(in the rows, 128 means zero)
which system made each run:
seq 1, K605 (8 x 22):
[[164 157 183 106 154  99  84 131 150 155  88 114 148 139 126 122  56 140
  115  98 115  99]
 [126 144 136 118 144  70 195 102  95 140 116 155 124  64 139 160 103 130
  126 116 103 162]
 [ 49 118 132 157 112 154 136 116 136 139 158 165 123 131 163 189 190 141
  133 114 140 137]
 [122 130 151 120 109 150  71 122 189 145 101 127 160 174 142 122 107 166
  147  96 150  72]
 [166 175 141  67 137  93 150 109 129 148  94 132 114  83 127  98  70 160
  153 112 105 131]
 [ 93 135 140 113 136 110 144 120 114 147 179 188  91  75 125 169 163 126
  136 132 110 184]
 [ 91 101 139 164  96 135  78 141 191 127 142 159 162 146 114 178 153 129
  147 123 171 109]
 [151 187 136 108 107 134 129 145 171 122  68  90 140 116 117 124  78 157
  162 118 151  81]]
seq 2, K330 (8 x 22):
[[ 89 100  91 156 118 155 158 106 100 109 100  96 165 190 174 151 152 114
  103 115 146  98]
 [142 147  72  69 134 135 136 115  69 115 105  91 112 155 128  79 123  88
  122 155 124 156]
 [140 115 131 115 133 136  29 141 155 139 147 138 115 162 105  62 147 106
  127 153 136 152]
 [ 79  83 120 199 112 133 102 120 154 124 115 131 166 171 159 133 178 117
  113 130 162 122]
 [101 134  61 113 110 136 183  91  85 112  81 102 132 145 172 100 150 119
  135 138 143 141]
 [171 129 100  73 131 134  89 115 125 135 119 124 108 146 121  24 119 132
  146 146 122 145]
 [139  52 137 178 130 123  68 127 163 133 156 150 156 164 120  84 156 126
  114 133 138 124]
 [ 83  77  73 150 105 142 171  96 100 108 134 136 157 161 159 154 179 116
  123 127 149 128]]
seq 3, K605 (8 x 22):
[[165  87 144 105 163 142 160 117  86 144 196 153 101 119 128 115 122 155
  106 105  74 128]
 [119  64 109 187 113  92 126 105 157 129 137 169 151 112 139  83 176 135
  140 142 148 160]
 [102 154  68  82  83 151 106 120 138 110  85 107 139 168 126 112 143 108
  167 146 175 127]
 [181 143 134  60 143 178 122 156 106 122 175 113  91 138  89 125  97 137
  131 126  99 103]
 [174  88 153 189 148  89 134 151 139 125 166 148 117  73  94  96 135 127
  114 152 110 156]
 [ 83 138  92 172 103 102 121 133 134 101  80 112 148 130 128 138 164  75
  128 168 174 165]
 [124 160 118  91 128 191 121 153 101 106 123  74 129 190 122 171 110 108
  111 120 132  82]
 [189 104 173 158 174 127 153 139 109 134 153 108 121 119 129  97  94 159
   89 109  80  99]]
seq 4, K893 (8 x 22):
[[181  96  81 115 121 109 157 133  92  87 111  91 166 153  87 128  87  83
  112 144 135 114]
 [151 153 142 107 144 112  64 169 116 118 137 112 116 140  71 140 103  62
  102 160 127 157]
 [ 90 144 185 156 158 129  83 144 123 144 129 118 140 167 142 196 121  99
   75 112 120 119]
 [ 89 155 125 141 119 108 119 102 141 134  42  99 171 167 174 139 110 121
  117 111 157 108]
 [107 196 125  97 118 130  84 121 157 147  74 114  99 126 152  66 136 137
  159 145 144 152]
 [103 140 175 139 143 162  99 123 160 166 159 153  87 118 169  91 164 188
  141 112 109 128]
 [117  75 116 160 104 121 173  86 153 139 134 168 155 110 164 113 151 187
  158 102 135 109]
 [143 112  60  95  90 127 184 111 116 106 141 149 117  88 109  99 149 136
  179 149 142 152]]
seq 5, K7 (8 x 22):
[[ 78 106 135 142 122 129 126  78 145 157  98 148 163 166 197 134 142 164
  126  85 137 103]
 [122 123  89 139  92 166 148 114 161 120 114 121 119 122 152  57 168 175
  177 139 153 113]
 [140 106  90  76 123 147 149 117  99 127 190 167  85 105 113  97 162 136
  153 144 110 167]
 [129  69 102  76 113 123 121 104 109 125 170 175 164 164 103 187 116 107
  130 103 132 119]
 [127 128  89 118  87 153  95 151 153  93 104  98 162 175  91 153 123  95
  147 142 177  94]
 [159 161 117 119 147 164 116 177  97 100 137  70  88 137  89 102 128  88
  106 171 120 136]
 [175  99 166 140 180  91 120 140  88 132 153 120 135 136 105 132  89  97
   67 123  86 136]
 [121 121 172 177 139  68  70 127 171 143  81 130 175 141 132 133 104 109
  104 120 145 127]]
seq 6, K876 (8 x 22):
[[170  91 178 152 177  91  87 136 119 150 160 144 126 127 114  97 108 115
   82 125  89 149]
 [138 138 110 118 134  72  91 128 109 115  79 104 159 151 104 125  98  54
  100 153 144 160]
 [119 190  96 124 122 170 141 166 106  94 105  65  89 129 118 113 146  96
  132 173 142 140]
 [128 136 147 184 151 166 142 133 132 136 125  97  92 123 174  51 164 171
  116 136 111 120]
 [121 107 123 140 122  80 111  77 159 155  74 151 163 135 174  63 125 156
  139 111 139 136]
 [ 75 163  91  76  80 127 119 104 152 130  91 151 141 135 136 164 139 124
  178 123 170 136]
 [ 85 131 131 139 107 198 160 144 138 122 173 137 111 127 139 193 166 165
  146 111 134  90]
 [164  55 147 156 135 120 168 111 132 136 176 166 152 113 129 135 116 173
  122  93 103  97]]
seq 7, K893 (8 x 22):
[[ 73 145 114 120 119 151 153 122 114 133 170 163  78  92 144 143 194 135
  150 143 125 176]
 [148  85 105 133 136 182 190 111  87 119 158 108 123 154 159 107 140 168
  114 106 102  87]
 [197  66  93 127 111  95 120 126 144 107 132 136 161 127  81  70 105 118
  144 146 142 125]
 [116 123 125 112 130 112  99 152 115 122 184 166 105 107  75 175 149  75
  122 158 128 183]
 [ 99 119 133 142 145 168 154 134  79 112 146  99 136 178 146 202 133 104
   78 109 115  99]
 [159 122 105 140 124 108 112 125 126 107  59  72 174 175 128  88  92  98
  109 136 148 104]
 [116 168 152 102 141 100  40 141 150 150 115 142 104 126 109 100 129  92
  126 154 135 182]
 [ 61 141 174 139 142 161 100 117 136 161 150 150 117 156 179 175 160 152
  112  94 119 117]]
seq 8, K298 (8 x 22):
[[104  99 141 176 125 124  58 156 162 125 167 155 124 130  99 130 178  97
  122 160 148 163]
 [117  55 100 151 127 112 139 101 100 115 130 134 188 184 141 166 131  96
   91 109 135 112]
 [168 140  92  57 112 165 125 137 114 108 113  89 142 175 100 127  82 120
  141 121 137  83]
 [140 167 165 127 140 138  39 176 164 134 134 114  98 137  88 105 123 103
  124 156 134 142]
 [ 91 106 153 187 142  72  88 113 138 142  92 139 172 151 153 145 136  90
   86 124 140 149]
 [119 131  76  97 108 127 159  89 102 118  60  95 166 176 165 115 109 123
  131 114 147 107]
 [157 163 116  97 123 173  89 146 149 127 115  92  90 140 121  41 131 147
  154 152 134 118]
 [133  93 157 195 134  89  69 135 180 143 132 154 138 112 122  78 153 129
  124 147 139 155]]
seq 9, K652 (8 x 22):
[[ 97 120 113 189  92 169 120 167 168  99 146 119 124 126 111 144 187 123
  147 160 169 120]
 [134 101 123 162 155 172 146 156  78 109 187 105  92 140 123 119 171 109
   86 152 101 139]
 [166  74  87 127 137 111 109 109  96 116 119 112 152 172 125  54 129  92
  102 147 127 142]
 [115 125  98 153  90 134  70 142 182 112 101 117 144 149 111  85 161 111
  158 164 181 134]
 [ 82 132 142 176 133 188 100 170 132 118 173 116  96 149 129 152 191 115
  109 152 135 131]
 [135  82 111 163 161 145 149 121  69 117 143  95 130 174 153  98 149 103
   66 133 104 130]
 [152  99  83 143 112 122 111 113 145 118  87 104 146 157 140  27 139 129
  140 149 151 126]
 [103 117 130 158 102 171  68 151 185 128 160 143 114 139 118 102 185 140
  155 150 158 128]]
seq 10, K298 (8 x 22):
[[149 129 156  87 126 114  74 120 176 163 154 183 107 100 112  78 123 165
  167 123 120 145]
 [ 70 103 129 182  95 122 122 127 174 129 140 170 151 116 136 179 176 135
  151 126 164 130]
 [124  89  68 144 117 162 192 126  72  87 143  96 137 156 132 143 157 103
  109 141 133 121]
 [201 110 133  77 151 151 114 143 103 127 172 117 109 145  91  91  88 134
  116 122  91 108]
 [131 142 182 123 126  94  65 151 184 149 138 165 140 107  88 171  96 124
  140 119 137 127]
 [ 55 150 118 151 116 115 133 126 115 116  97 122 146 144 147 206 154  80
  111 135 156 150]
 [131 142 110 115 155 171 157 119  66 120 109  69 116 179 169  99 123 120
   88 120 105 109]
 [194 150 168 120 148 114 106 141 161 147 107 110 119 109 117  61  75 167
  135 121 109 102]]
seq 11, K876 (8 x 22):
[[ 98 148 142 212 119 156 180 153 151 110 115  98 117  95 154 146 164 158
  133 138 141 108]
 [139 112 129 130 139 103 198  77 112 151 111 146 136  99 179 100 115 182
  134  93 101 122]
 [126 152 140  41 117 116  86  99 152 162 112 161 140 142 129 139  85 151
  160  93 129 113]
 [101 152 161 146 108 144  97 170 173 121 144 136 136 121  96 217 129 120
  139 126 153 106]
 [140 104 140 187 143 114 212 141  99 108 154 124 132  85 120 183 127 129
  100 124 108 120]
 [187 125 135  71 160 104 158 106  80 142 132 127 117 118 124 100  71 138
  110 107  81 129]
 [147 173 168  89 145 121  40 156 156 145 113 117 116 146  95 118  88 107
  123 134 129 130]
 [102 161 152 209 132 116 119 172 148 108  97  90 131 114 118 160 143  91
  105 161 151 137]]
seq 12, K7 (8 x 22):
[[120 183 170 104 139 124 136 131 134 142  90 107 143 134 142 193  70 140
  117  90 122  88]
 [140 167 164 189 125 142 165 166 169 116 106  92 119  82 126 137 119 171
  138 129 135  86]
 [125 164 143 151 144  88 191 132 108 129 124 135  92  44 135 136 133 134
  129 144 109 172]
 [107 153 154  87 134  92 163  89 120 160 109 162 138 101 159 180  91 156
  137  81 108 127]
 [110 156 140 136  94 152 155 131 184 129 108 131 141 106 138 164 121 189
  175 102 152  73]
 [119 164 105 134 107 152 199 152 123 104 143 121  87  63 115 144 156 149
  166 154 134 140]
 [142 139 114  69 130 104 198 109  78 127 143 147 123  90 115 183  93 126
  134 111 104 139]
 [143 145 140  96 103 116 136 136 162 124 109 134 165 118  97 195  69 144
  159  98 147  81]]
seq 13, K730 (8 x 22):
[[119  95 169 144 149  65  85 100 140 158 114 165 176 148 142 153 100 113
   92  96 121 135]
 [108 137 148 171 155  99  97 127 115 130  69  86 159 173 157 135 113  84
   71 128 131 126]
 [113 141 119 165 114 140  62 157 159 111  89  89 139 167 118  98 149  88
  122 165 168 132]
 [ 78 106 123 180 101 150  83 132 174 129 144 151 128 140 139 112 200 132
  147 146 162 143]
 [ 76 109 106 168 122 169 168 102 116 129 133 130 118 142 192 116 195 159
  127 121 131 126]
 [141 128  84 110 123 187 174 116  95 113 125  89 102 148 159  61 150 158
  139 133 117 109]
 [188  91  94  89 121 151 134 125 125 122 173 143 106 119 102  51 133 156
  159 139 116 128]
 [162  60 115 103 132  88 160  86 112 141 167 185 145 105 119 111 115 147
  134 108 105 144]]
seq 14, K652 (8 x 22):
[[163 104 153 137 172 146 157 112  93 143 141 105 118 148 166  84 109 164
   88  99  78  99]
 [149  84 117 134 115  79 114  83 167 151 102 164 163 119 146  57 120 160
  152 114 138 136]
 [ 83 124 110 125  81 152 130 125 176 129 155 176 126 104 122 162 172 157
  185 128 163 127]
 [136  98 125 135 134 171 183 151  90 104 198 129 118 126 105 199 136 128
  110 118 109 103]
 [200  93 105 133 145  79 167 126  89 106 121 109 144 109  94  92  88 102
  105 144 110 140]
 [143 155 105  89 103  92  75 134 160 126 104 142 120 105  88  83 122 103
  168 166 157 172]
 [ 79 163 145 109 124 159  68 159 138 127 151 133 115 157 107 204 146  90
  121 136 144 135]
 [115 142 146 167 161 130 160 139  78 114 102  74 137 157 154 170 113  95
   64 121 110 114]]
seq 15, K730 (8 x 22):
[[138  96 109 135 143 189 192 130  73 110 174 100 115 155 146 140 145 141
  100 116  99  95]
 [198 127 101 121 112 126 178 135 139 107 106 100 128  90 106  64  95 165
  162 138 131 102]
 [145 128 125  58 129  89 100 100 129 159 150 187 109  98 111  97 114 132
  156 126 111 176]
 [131  80 139 110 152 109 138 108  83 134 165 156 156 157 124 195 103 103
   84  94 102 123]
 [163 138 146 156 133  96 143 134 139 117  63  81 176 140 126 134  64 127
  107 112 135  84]
 [125 176 156 120 136  93  43 142 165 147  87 127 116 122 114  86 118 102
  131 153 141 168]
 [ 75 101 133 160 130 131  84 140 124 125 170 156 131 152 118 182 179  79
  102 142 141 160]
 [ 91 122 116 192 102 154 173 128 143 105  94  97 160 146 164 165 150 144
  127 116 159  83]]
seq 16, K330 (8 x 22):
[[140 132 168 147 181 100 149 118  88 153 150 139  89  91 152  97 130 136
   90 127  74 170]
 [115 111 139  93 116  65 100  97 154 155 134 201 154 106 113 165 112 125
  151 108 137 157]
 [143 127 107 152  79 142 165 153 177  96 117 117 154 100  94 160 121 155
  175 132 167  82]
 [148 143 148 142 155 184 190 146  98 123 158  94  81 111 150 115 133 172
  113 121  87  97]
 [139 121 170  79 172  94 105 100  97 166 148 162 127 140 136 147  86 122
   94  92  84 143]
 [137 116 123 125 102  86 104 149 157 107 128 147 167 117  64 195 102  85
  142 139 160 128]
 [103 170 127 159 110 189 162 175 139 100 145  95  89 102 116 163 163 141
  147 152 144 111]
 [111 184 176 110 168 149 130 116 106 163 109 107  94 136 183 120 111 160
  103  97  88 117]]

runs to name:
seq 17 (2 x 22):
[[107 150  90 110 113 173 203 141  80  95 146 104 105 120 125 186 148 119
  134 136 129 120]
 [167 139 167 118 177 157 136 158  88 133 182 111  76 118 116 115 115 136
   94 127  75 128]]

K298
seq 18 (2 x 22):
[[156 124 100 164 128  90 176 117 119 115  91 110 119  80 141  47 138 138
  140 158 127 159]
 [138  98 106  84 121 108 131  84 131 156 151 188 116 105 138  67 144 160
  162 122 117 163]]

K298
seq 19 (2 x 22):
[[159 138 129 119 116  76  69 147 167 127 116 147 128  98  73  90 113  97
  151 166 148 169]
 [128 164 100 108 107 118 149 162 114  93 129 116 120  99  73 194 118  76
  141 160 148 148]]

K605
seq 20 (2 x 22):
[[103 147 160  92 162 114 102 129  91 153 175 163  88 114 120 173 136  96
  100 128  95 181]
 [137 117 122 154 122 134 175 153 103  90 130  97 160 140 102 214 104  99
  100 123 136  92]]

K730
seq 21 (2 x 22):
[[ 95 134 114  95 135 114 106 126  94 134 168 167  91 111 110 142 167  80
  123 159 119 204]
 [120 128  84  77 117 151 120 123  86 105 110  97 155 198 119 165 109  76
  110 124 143 108]]

K652
seq 22 (2 x 22):
[[172  85  92 150 115 127  99 132 145 105 101  98 159 167 110  49 126 116
  130 151 152 111]
 [121  75 116 138 114  97  79  93 165 149 127 177 149 135 142  64 160 138
  147 129 144 157]]

K730
seq 23 (2 x 22):
[[183 111 166 109 170 118 154 126  91 139 148 120 133 131 122 140  69 144
   89  91  80  98]
 [144 109 141 108 136  99 118 150 108 119 178 160 134 111  66 202 107  82
  112 133 118 148]]

K330
seq 24 (2 x 22):
[[119 107 125 105 139 133  81 146  96 117 160 128 142 182  93 185 125  58
   88 137 131 139]
 [143 123 126 156 136 133  96 147 118 104  87  67 165 193 122 128 103  83
   86 137 144  97]]

K7
seq 25 (2 x 22):
[[152  76  97  89 111 144 102 122 116 109 140 124 176 197  97 155 100 100
  120 112 143  89]
 [157  99 173 177 134  98  97 124 189 149 107 138 164 127 137  95  99 172
  127 103 132  91]]

K730
seq 26 (2 x 22):
[[109  97 116 156 137 195 143 152  94 107 196 117  99 154 127 150 185 114
  103 143 118 126]
 [162  69  77 131 128  85 164  98  83 104 108 118 175 150 123 111 108  89
  103 133 130 136]]

K7
seq 27 (2 x 22):
[[157 128 171  97 161 159  96 152 110 136 176 121 117 163 100 168  91 121
   92 104  93  97]
 [166  85 148 200 138  66 173 125 140 126 118 135 159  78 124 114 108 144
  113 123 118 128]]

K605
seq 28 (2 x 22):
[[136 127  98 116 134 174  89 148  98 104 121  73 125 202 122  98 136  85
  101 151 137 113]
 [ 98 125 120 138 147 141  64 132 103 127 125 107 116 186 142  96 166  73
   87 154 131 165]]

K330
seq 29 (2 x 22):
[[145 150 134  90 102  77 109 114 177 142  84 153 162 103 106 138  76 144
  172 111 153 118]
 [ 89 194 158 122 116 182 107 169 159 132 150 125  82 108 119 173 151 143
  152 136 137 121]]

K7
seq 30 (2 x 22):
[[163  55 121 167 158  97 140 110  87 123 138 122 155 154 137  88 126 106
   75 127 103 136]
 [135 108 129 124 124  74  54 104 165 150  89 150 163 148 128  70 118 111
  133 133 149 154]]

K7
seq 31 (2 x 22):
[[202 139 136  90 158 119 162 142  90 122 144 105 103  97  95 101  76 131
  114 129  86 126]
 [178 119 122  90 121  67 128 133 126 120 136 154 144  90  62 149  79  97
  142 139 130 150]]

K730
seq 32 (2 x 22):
[[134 171 101 107  81 147 146 153 165  99  93 102 139 112  95 160 108 137
  178 136 171  90]
 [107 171 180 102 130 148  89 137 170 165 161 170  84  94 130 139 137 173
  160 116 116 135]]

K730
seq 33 (2 x 22):
[[154 148 162 110 162 101  73 114 132 163 102 126 106 132 148  42 107 136
  112 128 102 152]
 [125 106  96  81 126  65 135  96  89 132 135 175 145 118 108 157 115  81
  122 133 123 183]]

K605
seq 34 (2 x 22):
[[124  85 172 144 156  82 103  89 141 173 149 186 141 120 158 114 129 152
  108  96 101 147]
 [ 93 115  84  78  79 131 150  91 141 125 123 170 158 133 134 179 135 141
  177 104 161 116]]

K893
seq 35 (2 x 22):
[[101  88 100 175 132 107 182 121  83 106 156 142 126 105 133 152 175  93
  105 152 124 174]
 [ 92 101 103 166 105 183 101 134 141 109 121 100 153 198 149 131 171 119
  119 132 162  94]]

K605
seq 36 (2 x 22):
[[155  83 129  96 135 112 154 124  94 122 190 166 143 121  87 199 100 114
  114 107 107 123]
 [122  92 122 211 101 137 179 136 167 108 136 133 143  92 137 124 166 169
  152 134 150 106]]

K605
seq 37 (2 x 22):
[[129 103 120  94 117 136 162  83 124 141 110 138 172 161 164 149  95 170
  134  74 126  72]
 [148 132 105 139  81 151 129 154 190 107 126 127 130  96  94  99 138 163
  190 148 166 104]]

K7
seq 38 (2 x 22):
[[ 98 149 184 137 133 151 123 119 170 166 143 158 111 109 167 147 136 199
  148  87 112 100]
 [154 123 145 141 138  79 184 108 119 128  85 116 174 113 138 161  63 142
  112  94 117  92]]

K330
seq 39 (2 x 22):
[[123 127  83  74 141 145 185  98  44 119 144 121 105 140 150 135 135 111
  112 124 101 150]
 [192  93 117  97 128 170  98 147 129 112 151 101 141 180  91  96  96 130
  125 122 124  77]]

K893
seq 40 (2 x 22):
[[150  86 122 192 124  64 119 116 160 127  96 138 160 104 128  62 133 127
  127 149 142 150]
 [ 82 162  79  74 111 104 140  89  96 133  90 141 118 127 152 126 146  95
  145 142 142 182]]

K876
seq 41 (2 x 22):
[[174 104 100  58 112 120 136 114 114 117 130 133 167 155  89 156  68 120
  141 105 131  92]
 [166 112 124 138 128 174 118 187 121  91 184 100 112 139  66 149 130 104
  118 154 128 105]]

K330
seq 42 (2 x 22):
[[156 125  78  70  99 184 152 115 127 114 126 108 126 151 131  83 121 169
  172 117 137  85]
 [180  94 110 105 115 147 130 158 133 108 201 151 108 102  59 122 131 127
  155 151 124 130]]

K7
